In the data rows, the value 128 means zero.
A hidden rule labels the rows of this table. It goes by one to three of the table's principal directions, not those with the most spread.
[103 129 137 115  85 124 106 134 114 118 160 151 116 113 122 146 105 120
 108 126 135 123 144 141 148 124 129 168 115 136 130 118 119 121 148 107
 119 108 138 116 126 125 128 134 101 130 133 136] Qj
[163 126 113 175 207 140 143  81 182 121 119 105 140 106 157 107 148 107
 168 152  89 144 108  79 116 116 131 108 133  91  94 187 153 139 101 197
 126 146  83 128 127 116 136 162 130 155 114 126] Qj
[126 120 118  83 133 125 152 140  47 114 114 166 110 135  45 156 180 180
 135 116 149  91 134 182 165 132 129 142 103 153  90 151  94 120 117  91
 119  80 148 123 101 107 101 135 115  77 137 123] Ow
[ 91 101 138 107  89 124  85 140 112 127 208 143 154 134 157 105 109 101
 105 129 123 138  91 108 110 107 125 128 169 109 159 113 155 150 185 104
 135 140 160 120 129 146 104 118 114 138 109 141] Qj
[101 111 124 141 141 106 146 173 102 132 138 147 103 149 130 157 146 127
 135  94 115 126 126 100 119 100 107 115 124  95 111  96  86 138 147 121
 153 118 154 119 148 132 112 133 117 128 114 137] Pm
[154 111 146  98 122 158 118 109  95 107 115 127 132 138  98 122 141 153
 144 151 124 132 146 169 108 128 113 124 117 139 141 129 129 112 136 124
 146 131 135 127  86 105 117 128 141 135 130 127] Qj
[112 136 121 131 142 125 118 141 104 108 118 145 110 112  98 135 127 131
 123 122 142 115 147 157 143 121 122 162 108 132 107 130 123  99 118 116
 112 104 134 128 128 127 115 141  92 140 121 114] PE
[100 144 162 169 130 100 120 162 128 124  92 126  88 150 156 111 141 117
 137  91 119 129 139 107 108 101 148  83  81 101 150  70 113 127  96 108
 141 135 148  97 145 125 139 105 103 146 135 143] KP
[116 119 143 125 144 106 116 180 120 152  71 129  48 114  94 169 131 152
 123  92 130 132 153 116 160 135 142 124  57 128 137  91  85 108 117  96
 156 128 153  91 139 136 138 119  79 148 135 154] Ow
[109  95 100 137 144 117 104 149 136 113 196 131 157 124 174 137 122  76
 130 118 140 145  73  78  83  99 110 115 157  61 133 130 110 136 198 181
 167 162 114 120 146 152 113 153 148 140 109 149] KP
[136 129 124  99 104 128 128 137  93 134  98 135 126 143  72 133 137 168
 111 147 151 109 143 165 143 149 132 131 135 176 129 124 139 121 123  89
 112 115 144 144 112 120 112 110 133  99 124 117] Ow
[116 160 127 181 167  95 157 168 161 145  69 119  96 123 148 138 137 120
 119 101 140 109 149 110 139 131 146 119  96 119  98  86 108 111  73 145
 114 137 117 112 176 148 129 117 121 130 122 103] PE
[128 139 127 128 150 110 109 124  64 115  96 148  76  99  66 146 137 144
 146 127 132 119 133 161 142 121 112 151  96 146 114 167 103 111 143 101
 117  80 128 142 100 115 144 167  98 122 156 141] Ow
[ 77 128 126 136  69 108 148 184 130 125 160 131 182 190 158 109 125 107
  98 104 148 121 108 118  86 116 108 107 182 124 156  51 154 143 150 108
 125 158 184 147 175 148 105  87 145 105  90  95] Zg
[104 102 113  61  73 143 101 125  91 116 190 169 160  77 122 185 117 111
 108 107 126 126 162 162 163 117 100 198  82 133 146 134  98 108 158 105
 133  97 135  55  89 105 113 127 111 106 141 134] PE
[161 133 139 152 133 118 147 158 172 145  60 113  87 137 140 170 128 143
 133 118 110 136 179  84 127 146 141 100  85 126 134  87 104 119  87 148
 159 147 125 117 150 113 147 107 134 142 124 147] Pm
[153 152 164 114 110 162 168 115 184 160  80 111 118 138 133 117 114 164
 116 157 156 130 190 144 164 163 158 128 130 202 125 104 124 149  68  98
 101 138 116 144 123 129 155  94 143 126 141 116] Ow
[ 82 156 154 132  61 107 151 163 171 191 156 138 120 173 189 123  69 114
  77 112 187 115 158  99 136 143 170 109 169 171 145  46 108 155 134  84
 112 140 152 136 181 181 121  74 159 107 136 130] Pm
[162  82 128 124 157 143 115 120  76  73 119 119 136 120  87 127 177 143
 161 151  70 152  94 143  80  99  72 115 127  81 147 145 147 117 160 154
 162 134 151 129  91  86 118 163 104 166 103 115] Pm
[162 135 142 218 204 119 179 200 209 100  40  85  76 141 176 165 151 110
 165  87 104 166 153  62  75 118 113  78  74  49 121  60  75 103  79 221
 190 176 126 133 197 125 170 139 116 210 108 129] PE
[120 129 153 131 107 119 122 131 125 153 116 126 105 127 116 103 144 153
 114 134 113 121 119 128 157 136 150 109 120 143 138 120 148 146 113  99
 108 127 146 114 113 129 118 111 108 115 132 120] Qj
[178 127 131 112 152 152 132 114 139 127  78 121 121 109  82 148 145 160
 131 163 128 125 152 154 162 163 135 151  99 169  98 162 137 112  91 142
 117 122 109 145 107 115 138 133 136 132 131 129] GX
[139 114  96  87 126 138  85  77 104 134 172 152 138 122 112 121 109 144
 119 165 134 105 119 124 165 137 156 150 162 143 103 192 152 140 137 107
 117 113  84 150  92 125  98 134 141  94 125 158] Pm
[131 120 108 113 140 125 105 115  72  85 142 138 149 106  97 139 137 119
 136 131 113 122 100 168 116 117  93 169 124 116 123 160 140 106 151 131
 126 107 127 139 115 115 128 158 121 129 127 119] Qj
[143 140 150 140 117 135 114 115 145  94 113 108 179 158 164  98 139 104
 140 132  92 131 125 130  82 121 135 110 119 114 152 103 179 125  87 140
 137 153 129 122 142 104 150  97 149 145 122 134] Qj
[104 142 139 146 141 119 156 149 141 152 111 128 112 123 136 136 129 117
 126 104 138 126 135 130 137 123 120 129 107 136 120 107 101 130 122 123
 118 126 139 115 146 149 137 131 128 126 142 111] GX
[ 74 103 104  64  58 125  90 150 130 169 229 164 161 145 167 150  78 106
  77 109 174 107 121  99 155 131 161 144 156 134 144 107 112 151 182  88
 142 143 130  96 137 167  81  91 159  80 121 164] PE
[102 126 120 120 111 129 127 132 113 111 166 134 156 139 139 114 124 115
 113 113 136 125 105 149 122 115 124 139 147 111 136 111 135 123 136 118
 122 121 141 124 141 137 119 120 118 134 126 115] Qj
[135 152 164 153 156 147 144 133 213 161  73  88  93 127 164 108 105 134
 118 124 129 138 152 118 159 152 172 121  93 139 127  90 128 129  60 129
 122 164 110 119 160 158 159 104 119 174 139 123] Pm
[172  95 132 132 138 153  96  83 126  74 151 116 158 108 138 116 154 119
 161 173  73 160 109 114 101 108 107 128 132  92 132 171 160 138 136 169
 145 135 101 128  85  79 144 152 122 163 111 151] KP
[135 138 113 127 111 106 132 145 121 166  92 111  92 159 125 126 111 161
 111 109 164 125 129 125 132 151 159  76 136 136 158  95 102 122 123 105
 143 130 124 139 135 147 122  95 151 108 146 140] Ow
[107 118 144 130 105 116 119 152 105 124 143 143 102 141 139 141 129 125
 136 106 129 138 143 115 118 107 122 114 112 115 141  99  92 136 149 107
 149 117 147 113 121 120 131 122 118 131 131 156] Ow
[122 164 180 222 107  88 225 195 125 164   0  93  67 220 104  70 198 199
 128 118 155 120 159 147  92 131 136   0 134 153 138   2 112 129  68 114
 101 138 194 144 143 126 103  71 139 108 115  51] Qj
[142 129 128 135 104 101 125 139 102 147  86 123  98 170 111 120 136 164
 127 136 142 118 142 115 104 134 148  64 142 137 152  93 122 127 129 107
 145 135 135 135 118 116 109  98 149 100 125 140] Ow
[178  85 130  93 129 177 135  68 137 122 137 112 166 124 121 115 155 154
 150 183  89 155 134 124 115 119 115 103 149 130 148 157 151 153 132 138
 142 143 113 102  67  81 121 128 137 140 116 130] Qj
[111 130 106  97 132 140 126 135 111 119 152 153 144 137  98 138  98 121
 115 135 176 120 133 147 126 130 111 166 172 157 115 145 127 120 159 104
 120 114 139 180 141 148 125 144 121 129 124 127] KP
[155 103 138  93 112 173 120 104 159 129 147 120 155 137 133 119 123 144
 125 168 129 138 144 128 137 144 141 130 141 145 129 137 148 139 125 136
 136 155 115 128 100 119 114 112 149 136 111 137] PE
[115 122 116 172 175 115 129 128 130  98 128 110 145 129 153  97 161 103
 153 103  97 139  88 117 100  97 118 104 114  66 125 125 148 116 108 160
 134 140 131 103 141 123 120 133 106 156 105 111] Ow
[132 131 115 133 129 112 100 105 141 151 166 141 117  97 154 132 106 110
 124 149 142 126 118  87 153 134 150 139 150 134 104 178 119 155 151 140
 115 120  79 140 115 141 135 147 148 102 141 164] Zg
[142 137 148 188 136 156 227  98 255 153 109  81 160 123 201  93 156 123
 146 130  79 171 159  73 141 125 125  92 141 110 126  96 147 165  49 180
 104 165 120  84 148 103 161 106 104 159 107  72] Zg
[130 125 140 135 133 125 120 138 125 133 134 118 108 139 146 115 119 129
 128 124 128 135 113 118 107 124 137 102 140 109 144 113 120 133 145 131
 145 137 135 134 136 143 122 126 134 146 130 135] Tq
[ 88 109 121  92  64 109  95 123 108 178 206 180 131 112 154 157 115 117
  99 140 151 102 150  92 182 114 153 144 131 158 107 138  92 176 168  84
 109 106  98  78  86 132  92 113 159  50 137 171] Qj
[137 110  62  84 131 132  94  74  58  86 194 162 195 110  85 128 135 127
 124 166 126  91  89 162 132 123 111 180 181 126  92 216 177 115 160 134
 104  97  98 151  95 107  77 159 141  80 103 116] Qj
[100 109  47 102 136  96 119 155  76 127 196 167 152 127 114 184 107 104
 109  96 155 106  77 106 125 118  95 158 178  96 109 164  99 125 203 135
 148 105 124 164 156 157  96 161 148  85 120 140] GX
[104 121 127  92 112 139 124 128 161 163 173 151 140  90 143 159 110 115
  98 129 138 112 140 115 195 142 149 184 112 156 100 146 117 152 127 113
 106 128 111  92 130 149 121 126 127 101 132 135] Qj
[159 105 136  62 134 181 136 122 123 108 127 123 159 137  84 139 139 158
 126 148 149 133 130 182 144 159 129 161 127 161 116 142 133 115 119 124
 140 135 138 147 117 128 134 120 139 145 127 133] Ow
[141 127 132 150 182 104  63 138  86  92 104 131  98  96  98 131 129 106
 138 148 122 127  95 134 105 119 118 150 106 114 113 162 145 100 152 143
 133 121 119 158 128 137 139 169 109 166 127 153] Qj
[141 139 110 175 186 108 119 116  99  85  98 117 108 100 111 118 159 116
 163 107  96 134  96 140 103 109 108 119  94  69 122 164 129  90 118 176
 135 109 115 123 124 109 139 169  97 154 139 118] KP
[110 151 134 162 130 118 148 141 166 146 133 117 142 152 163  98 111 109
 117 119 136 126 127 112 117 136 137 122 164 131 113 103 154 129 113 139
 109 142 141 151 172 157 124 109 136 136 111 107] Tq
[138 155 139 164 138 133 150 121 119 102 100 112 134 147 116  95 137 129
 147 127 125 132 131 165  85 125 112 110 136 124 134 124 147 100 117 152
 115 115 150 151 134 118 131 135 126 151 131  94] Qj
[105 159 194 201 135 108 167 174 196 143  80 105  92 139 194 127 141 102
 135 106 119 135 169  98 124 118 151 112  72 129 105  43  97 145  71 142
 117 152 135  86 179 140 164 102 129 158 124 123] PE
[164 138 145 163 179 143  88  59 139  81 141 106 142  50 172 128 142  74
 184 150  42 147 112 129 112 101 112 174  67  87 105 211 136 136 120 193
 121 111  56  82  94  87 182 188 139 163 155 157] Tq
[124 127 133 148 139 123 145 137 142 144 130 112 129 147 160 100 139 131
 125 116 121 126 108 114 114 124 141  86 143 102 135 103 134 137 117 141
 132 149 137 117 141 145 101 110 141 128 116 106] Tq
[114 141 127 114  88 134 115 117 134 135 150 141 145 141 123 120  98 129
 101 145 149 111 144 145 149 142 150 152 145 165 122 127 156 124 123 101
  98 115 134 139 132 135 112 109 129 118 122 126] GX
[138  91 121  91 118 160 134 114 174 151 171 116 190 126 148 121 132 117
 124 139 107 151 102  94 125 138 119 116 155 127 157 147 167 155 149 146
 143 171 145 108 119 132 115 112 144 125 106 123] Ow
[110 132 138 139 143 127 116 141 161 131 151 126 148 119 166 111 116  93
 118 136 138 129 109 103 123 122 134 141 148 129 118 128 147 151 132 133
 113 152 121 140 152 157 134 131 133 138 115 127] Zg
[133 131 132 122 115 121 110 140 120 131 103 140  91 130  90 138 130 156
 113 143 147 108 142 131 157 145 158 127 107 145 118 130 127 119 116 114
 123 124 123 136 119 125 115 126 114 115 129 141] KP
Which label does each new row get?
[146 117 117 144 146 140 137 140 140  94 127 109 161 151 145 117 138 120
 135 129 113 140 116 125  80 121 110 110 150  88 137 107 151 108 123 170
 150 152 141 141 149 122 112 122 134 163  95 106] ~ Pm
[109 137 115 141 112 103 163 139  68 164  90 136 128 194  69  82 165 181
 113 139 160  89 113 165 121 128 126  62 175 169 124 105 151 131 129  83
  90 112 169 160 108 138  61 100 154  64 115  72] ~ GX
[167 128 124 132 151 160 140  96 181 127 119  94 152 119 148  93 122 133
 137 144 117 158 120 120 123 150 128 113 157 121 144 153 166 126 102 164
 130 156 113 154 123 129 143 124 129 158 122 111] ~ Zg
[126 126  88 160 192 123 131 118 126  89 143 115 158 123 136 105 137  95
 156 129 131 139  77 114  80 102  95 126 173  80 111 166 142 123 152 174
 132 140 107 165 147 134 134 172 124 149 107 113] ~ Zg
[144 126 151 142 156 125 147 133 115 122  84 146 104 101  86 150 182 151
 139 153 106 113 160 140 168 126 122 153  85 157  67 143 120 133  85 128
  98 103 123 114 106 101 130 143 108 118 121 119] ~ GX
[109 110 103 104 126 119 105 133  71 114 165 156 138 119  97 143 129 124
 116 123 132 116  99 149 133 115 102 158 143 117 119 147 127 115 170 115
 129 105 138 139 118 135 105 149 118 116 126 128] ~ GX
[100 117  99  84  72 102 105 150  92 167 169 166 101 134 112 175 106 149
  96 114 158 101 139 106 174 134 157 135 135 147 125 128  83 153 164  73
 133  98 119 111 119 133 104 113 136  67 138 174] ~ PE
[146 157 189 160 139 132 150 119 181 198  73  97  65 105 126  87 135 162
 122 159 127 135 128 123 182 166 169 102 114 187 115 143 135 171  95 118
  81 136 120 140 112 158 156 127 132 125 160 114] ~ Qj
[ 92 133  80 133 142 109 131 157  97 104 127 129 157 159 112 115 118 117
 111  99 163 114  89 153 101 117 102 129 164 108 141 104 147  97 140 113
 127 135 151 170 165 155 104 126 119 126 104  89] ~ KP
[136 143 153 185 140 107 123 150 148 103 118 121  97  99 177 168 130  88
 148 121  94 139 141  97 106 107 120 142  77  93 109 113  84 135 128 176
 139 121 100 105 150 114 170 157 138 157 139 155] ~ Pm
[131 108 139  78  84 139  90 135  96 108 133 149 144 111  98 162 135 138
 110 145 120 115 158 162 152 134 124 176  87 158 130 119 134 116 127  98
 128 120 134  96  98 102 121 112 124 114 122 142] ~ PE
[129 130 150 163 172 142 189 132 137 125  90 100 149 143 118  89 182 141
 151 126  91 141 108 153 114 117  94 110 137 129 110 114 155 140  93 137
 102 133 165 133 137 125 132 128 115 151 108  67] ~ Pm
[112 133 128 146 152 106 159 193 145 161  84 129  87 147 132 170 112 122
 119  87 153 130 152  99 113 130 114 110 114 123 132  67  78 110 136 129
 162 147 156 136 179 163 131 122 131 141 128 125] ~ Pm
[161 154 100 207 136  83  61  75 149  79 129 106  97 112 233 140  98  64
 181  99  84 153 131  45  62  86 169  67  68  14 170 147  90 108 114 203
 189 120  27  78 127  74 182 143 149 156 169 227] ~ KP
[123 124 109  53  47 139 117 105 108 159 178 170 152  96 103 162 105 152
  85 159 158  96 161 149 196 156 138 182 147 201 128 166 126 157 148  76
  89 100 112 120  81 118 104 118 148  43 140 125] ~ Zg
[145  95 123 115 144 161 164  97 173 132 135 108 156 105 145 123 163 139
 142 127  85 153 129 109 147 121 122 113 112  97 141 132 137 138  96 155
 140 155 125  62 107 100 121 120 101 144 111 102] ~ Ow
[127 136 119 159 156 125 167 123 152 140 125 130 151 139 141 142 130 100
 152 133 113 133 136  97 103 114  93 131 153 138  97 143 126 147 140 153
 121 127 126 152 149 128 144 150 155 123 119 121] ~ Pm
[122 174  97 139 147 139 150 104 147 110 138 137 146 118 136 130  91 105
 132 125 166 107 147 154 133 137 126 177 148 144  93 170 122 111 113 147
  96 105  90 174 151 140 141 157 143 117 142 107] ~ Zg
[142 142 125 120 139 137 111 107 155 139 131 122 134 111 144 126  99 115
 121 130 129 132 124 126 149 150 141 153 130 136 122 154 141 122 113 137
 126 131  99 151 136 146 155 130 139 136 150 146] ~ Qj
[164 127 146 163 176 147 152 108 163 111  77  99 119 117 132 118 166 137
 163 143  82 148 138 119 126 121 122 113  95 111 110 137 134 132  76 163
 129 139 107 116 118  98 157 140 115 165 124 122] ~ Qj
[124 145 138 136 146 134 126 125 122 104 111 139 118 102 101 131 138 124
 136 137 143 121 140 161 153 129 126 169  96 153  95 157 124 119 106 125
  96 103 119 140 119 123 149 152 107 134 139 123] ~ KP
[146 119 163 132 107 126 115 129 122 131  88 116 103 141 125 123 146 153
 132 144 110 136 155 129 126 127 146  97  95 139 146  90 126 131 105 109
 138 135 133  99 104 103 133  99 128 137 128 146] ~ Qj
